In the rows, 128 means zero.
Where one turn sends some rows of the set: a few examples, then the rows asked:
K_147: [152, 90, 141, 92, 134, 86, 100, 92, 133, 126, 92, 124]
K_894: [159, 119, 95, 145, 158, 126, 81, 118, 122, 90, 92, 142]
K_786: [144, 100, 105, 144, 135, 130, 75, 109, 125, 116, 67, 137]
K_504: [132, 102, 106, 145, 137, 129, 77, 114, 123, 109, 72, 136]
K_710: [118, 93, 137, 101, 138, 95, 115, 105, 134, 110, 117, 133]
K_389: [166, 108, 159, 107, 156, 110, 88, 100, 112, 140, 89, 111]
K_846: [153, 108, 90, 133, 141, 100, 91, 101, 153, 107, 86, 149]
K_2: [142, 99, 132, 123, 162, 135, 125, 115, 112, 135, 139, 151]
K_696: [175, 94, 153, 96, 154, 106, 111, 104, 118, 132, 97, 110]
K_40: [168, 118, 96, 143, 157, 124, 77, 115, 122, 95, 85, 139]
K_533: [121, 113, 157, 114, 163, 114, 103, 119, 111, 116, 116, 115]
K_586: [181, 102, 141, 123, 152, 140, 107, 88, 120, 154, 112, 140]
K_765: [148, 108, 89, 135, 142, 102, 93, 103, 153, 105, 91, 151]
K_132: [185, 89, 139, 111, 151, 130, 127, 96, 124, 142, 117, 134]
K_414: [179, 120, 147, 108, 168, 110, 87, 102, 117, 132, 85, 111]
K_51: [167, 118, 93, 145, 156, 127, 81, 115, 123, 95, 91, 144]
K_806: [144, 99, 100, 149, 135, 138, 80, 108, 126, 118, 76, 145]
K_100: [138, 86, 123, 113, 135, 118, 127, 94, 140, 125, 130, 155]
K_169: [141, 118, 127, 132, 172, 143, 123, 113, 123, 118, 138, 145]
K_981: [161, 119, 97, 143, 158, 121, 77, 118, 121, 90, 87, 138]
K_365: [146, 93, 138, 115, 156, 132, 137, 113, 123, 122, 137, 136]
K_150: [185, 95, 135, 116, 156, 130, 110, 98, 112, 157, 113, 145]
K_950: [191, 113, 127, 126, 165, 142, 109, 92, 125, 145, 112, 143]
K_5: [137, 98, 153, 100, 159, 107, 121, 120, 116, 112, 117, 111]
K_358: [137, 106, 140, 130, 159, 145, 121, 107, 119, 131, 139, 146]
K_891: [130, 125, 147, 113, 175, 111, 101, 122, 115, 106, 110, 113]
K_501: [149, 109, 92, 131, 142, 96, 89, 104, 152, 104, 85, 145]
K_114: [171, 84, 128, 105, 130, 110, 113, 80, 140, 141, 106, 147]
K_679: [144, 109, 91, 133, 142, 98, 92, 106, 152, 102, 89, 147]
K_3: [125, 106, 149, 107, 166, 107, 108, 127, 104, 120, 119, 123]
K_650: [131, 100, 101, 149, 137, 136, 83, 114, 125, 111, 79, 144]
K_142: [167, 102, 152, 99, 160, 101, 93, 109, 105, 141, 92, 117]

K_114 turns into K_100
K_846 turns into K_765
K_891 turns into K_414
Now find these:
K_586 turns into K_358
K_650 turns into K_504
K_40 turns into K_51
K_3 turns into K_142
K_5 turns into K_696

Where one turn sends some rows of the set: a few examples, then the rows asked:
K_723: [133, 88, 129, 91, 90, 103, 166, 142, 112, 114, 130, 103, 161, 138, 112, 118, 120, 140, 115, 109, 86, 128, 93, 99, 112, 128, 103, 123, 146, 121, 141, 99, 125, 123, 83, 118]
K_267: [148, 123, 105, 85, 140, 121, 144, 134, 66, 135, 152, 137, 148, 135, 135, 123, 91, 136, 105, 115, 102, 138, 67, 135, 120, 125, 123, 121, 148, 128, 129, 115, 138, 111, 128, 94]
K_877: [131, 83, 68, 129, 127, 96, 145, 134, 101, 135, 129, 108, 153, 112, 118, 117, 120, 150, 122, 120, 129, 125, 95, 139, 96, 128, 155, 134, 150, 106, 146, 105, 145, 116, 105, 129]
K_376: [132, 119, 114, 139, 101, 115, 144, 158, 85, 125, 113, 124, 120, 160, 143, 129, 122, 126, 145, 91, 146, 121, 95, 115, 111, 139, 157, 126, 162, 161, 120, 115, 132, 118, 113, 109]
K_489: [123, 107, 128, 115, 108, 149, 145, 132, 67, 155, 146, 140, 160, 93, 144, 157, 137, 120, 131, 122, 117, 123, 100, 142, 117, 126, 137, 112, 129, 139, 136, 138, 121, 99, 110, 94]
K_136: [122, 137, 142, 135, 106, 154, 116, 131, 101, 114, 89, 121, 153, 132, 113, 105, 105, 139, 134, 107, 99, 129, 112, 106, 129, 129, 129, 158, 157, 149, 130, 107, 130, 105, 109, 114]
K_61: [125, 80, 118, 124, 92, 125, 119, 146, 74, 136, 129, 93, 130, 135, 97, 98, 138, 137, 87, 121, 107, 123, 124, 147, 93, 157, 121, 95, 141, 121, 147, 122, 140, 112, 112, 132]
K_441: [156, 115, 123, 128, 78, 139, 169, 139, 74, 131, 168, 138, 131, 150, 135, 125, 114, 114, 115, 97, 113, 142, 102, 136, 111, 140, 168, 129, 99, 112, 118, 110, 123, 107, 113, 105]
K_371: [123, 137, 54, 111, 104, 131, 147, 135, 94, 130, 138, 143, 143, 141, 114, 121, 113, 138, 121, 103, 114, 123, 100, 154, 102, 136, 127, 124, 141, 129, 149, 99, 153, 106, 81, 109]
K_270: [106, 100, 176, 125, 100, 134, 162, 116, 92, 142, 147, 148, 146, 109, 89, 124, 117, 108, 122, 110, 128, 146, 94, 141, 109, 123, 125, 146, 124, 131, 137, 116, 117, 133, 91, 83]
K_34: [129, 117, 135, 173, 92, 150, 173, 141, 91, 159, 113, 108, 152, 115, 126, 99, 113, 113, 92, 109, 117, 135, 81, 126, 94, 152, 122, 114, 134, 128, 156, 112, 134, 125, 118, 106]
K_732: [150, 105, 155, 149, 114, 134, 161, 115, 81, 144, 113, 130, 166, 127, 111, 124, 112, 104, 104, 125, 108, 139, 84, 126, 123, 121, 121, 146, 157, 134, 99, 131, 133, 144, 67, 93]
K_297: [147, 107, 132, 131, 128, 140, 137, 114, 113, 158, 119, 113, 168, 122, 114, 97, 110, 153, 104, 120, 116, 161, 99, 123, 85, 135, 91, 111, 141, 128, 137, 135, 146, 124, 105, 152]
K_257: [131, 129, 128, 101, 114, 160, 157, 123, 84, 126, 103, 121, 162, 130, 73, 106, 123, 123, 137, 111, 122, 121, 120, 106, 91, 126, 110, 151, 150, 133, 120, 134, 100, 121, 87, 141]
K_934: [107, 121, 126, 108, 132, 108, 132, 135, 86, 146, 112, 117, 135, 159, 113, 122, 128, 128, 141, 83, 129, 122, 66, 121, 87, 128, 112, 155, 171, 121, 120, 112, 129, 113, 113, 133]
K_59: [140, 96, 119, 157, 134, 143, 161, 117, 87, 129, 156, 115, 164, 136, 89, 132, 105, 147, 109, 116, 123, 119, 107, 119, 160, 144, 140, 122, 149, 133, 130, 78, 149, 129, 97, 122]
K_610: [137, 114, 138, 131, 123, 125, 140, 107, 102, 116, 109, 121, 140, 161, 118, 77, 119, 131, 126, 77, 135, 130, 102, 161, 130, 153, 129, 122, 114, 119, 125, 132, 115, 131, 124, 145]
K_594: [115, 82, 145, 151, 137, 149, 122, 119, 79, 125, 153, 103, 114, 113, 138, 112, 128, 113, 106, 88, 117, 113, 87, 140, 82, 134, 132, 127, 130, 134, 147, 119, 128, 119, 86, 129]
K_10: [144, 141, 120, 122, 107, 173, 152, 155, 72, 154, 148, 137, 133, 167, 125, 125, 114, 120, 126, 108, 121, 163, 110, 151, 92, 123, 141, 135, 150, 109, 149, 112, 150, 146, 103, 128]
K_508: [132, 97, 173, 138, 123, 117, 146, 113, 83, 123, 162, 115, 144, 142, 93, 135, 119, 151, 131, 112, 111, 87, 102, 111, 106, 145, 140, 102, 128, 119, 152, 119, 125, 116, 81, 102]
K_33: [119, 120, 94, 128, 115, 133, 146, 137, 52, 133, 117, 114, 119, 167, 114, 126, 124, 109, 112, 115, 145, 121, 108, 118, 70, 139, 149, 138, 130, 147, 116, 134, 110, 133, 72, 131]
K_166: [143, 85, 121, 122, 122, 160, 136, 134, 67, 108, 145, 96, 145, 155, 117, 143, 130, 136, 120, 139, 101, 144, 126, 121, 84, 123, 106, 113, 136, 140, 147, 141, 112, 114, 105, 108]
K_746: [152, 92, 143, 130, 137, 148, 152, 156, 74, 146, 156, 129, 116, 148, 102, 149, 113, 153, 124, 115, 101, 136, 143, 116, 85, 126, 137, 134, 145, 131, 121, 113, 129, 103, 105, 140]
K_126: [124, 104, 117, 107, 130, 133, 150, 135, 54, 138, 131, 98, 151, 120, 112, 121, 115, 132, 114, 129, 145, 124, 100, 182, 141, 134, 129, 140, 142, 129, 146, 123, 133, 117, 141, 148]
K_256: [136, 114, 106, 80, 83, 123, 125, 126, 90, 137, 163, 104, 170, 135, 125, 128, 112, 139, 122, 142, 118, 159, 112, 116, 99, 142, 137, 134, 114, 115, 116, 119, 130, 112, 85, 114]
K_753: [144, 107, 128, 124, 96, 152, 163, 128, 80, 124, 100, 138, 119, 131, 78, 113, 135, 127, 147, 127, 140, 125, 131, 116, 123, 110, 170, 126, 145, 133, 132, 119, 125, 125, 90, 111]
K_356: [168, 94, 125, 123, 104, 124, 139, 111, 110, 132, 96, 111, 137, 160, 108, 104, 127, 131, 96, 107, 104, 130, 92, 108, 119, 124, 104, 110, 122, 111, 103, 116, 130, 105, 93, 112]
K_268: [125, 116, 132, 109, 116, 104, 142, 136, 64, 133, 138, 125, 136, 131, 107, 128, 117, 126, 117, 111, 96, 118, 93, 193, 103, 143, 112, 128, 134, 122, 145, 166, 123, 120, 85, 113]
K_281: [116, 126, 109, 133, 149, 147, 139, 118, 68, 126, 98, 124, 127, 148, 98, 128, 122, 131, 113, 134, 135, 155, 105, 113, 103, 126, 158, 127, 168, 125, 128, 86, 109, 121, 103, 120]
K_83: [126, 129, 161, 134, 121, 142, 156, 132, 85, 148, 149, 88, 147, 160, 111, 138, 97, 137, 131, 124, 120, 155, 94, 122, 141, 151, 144, 149, 107, 98, 141, 109, 114, 137, 108, 113]
K_125: [145, 116, 124, 128, 106, 108, 174, 106, 90, 117, 146, 105, 179, 126, 104, 87, 87, 144, 110, 123, 148, 105, 73, 123, 90, 138, 127, 135, 141, 135, 144, 105, 146, 123, 95, 131]
K_323: [147, 134, 142, 129, 102, 133, 134, 157, 99, 124, 127, 103, 158, 151, 128, 109, 91, 119, 89, 80, 142, 105, 95, 132, 137, 142, 135, 134, 116, 122, 149, 110, 126, 141, 113, 143]
K_49: [149, 119, 106, 144, 102, 153, 151, 158, 89, 152, 139, 112, 156, 132, 101, 137, 121, 100, 130, 109, 164, 146, 106, 155, 112, 142, 134, 123, 146, 117, 144, 137, 123, 148, 116, 92]
K_9: [131, 112, 128, 123, 121, 120, 137, 118, 82, 116, 122, 137, 170, 143, 100, 128, 86, 160, 103, 143, 134, 135, 126, 138, 122, 112, 153, 156, 101, 126, 144, 115, 123, 113, 128, 124]
K_344: [159, 106, 138, 162, 82, 155, 167, 102, 92, 135, 136, 126, 168, 130, 103, 127, 134, 123, 114, 113, 134, 109, 100, 147, 107, 119, 122, 113, 127, 120, 146, 129, 151, 124, 62, 138]
K_976: [111, 115, 142, 124, 85, 127, 118, 133, 85, 140, 104, 122, 117, 153, 99, 102, 127, 122, 136, 95, 112, 102, 98, 131, 105, 118, 135, 173, 122, 131, 130, 136, 151, 116, 82, 121]
K_537: [151, 98, 137, 134, 119, 116, 157, 127, 75, 130, 134, 136, 179, 139, 85, 133, 90, 150, 111, 112, 133, 129, 126, 150, 115, 137, 160, 165, 157, 141, 108, 114, 118, 101, 76, 130]
K_666: [121, 106, 135, 118, 144, 130, 164, 127, 79, 128, 172, 107, 162, 148, 92, 128, 132, 124, 103, 107, 95, 147, 117, 125, 87, 165, 152, 126, 120, 111, 108, 113, 128, 142, 89, 142]
K_264: [100, 114, 107, 141, 149, 127, 153, 119, 90, 123, 138, 140, 115, 112, 127, 107, 124, 123, 142, 94, 100, 108, 104, 148, 114, 148, 108, 117, 128, 152, 131, 131, 132, 131, 102, 119]
K_600: [141, 98, 127, 159, 90, 122, 134, 141, 99, 151, 120, 120, 120, 124, 115, 103, 89, 159, 125, 108, 117, 146, 116, 164, 144, 154, 114, 129, 130, 134, 146, 131, 125, 103, 123, 119]

K_136 turns into K_281
K_323 turns into K_9
K_441 turns into K_600
Now find these:
K_371 turns into K_356
K_508 turns into K_489

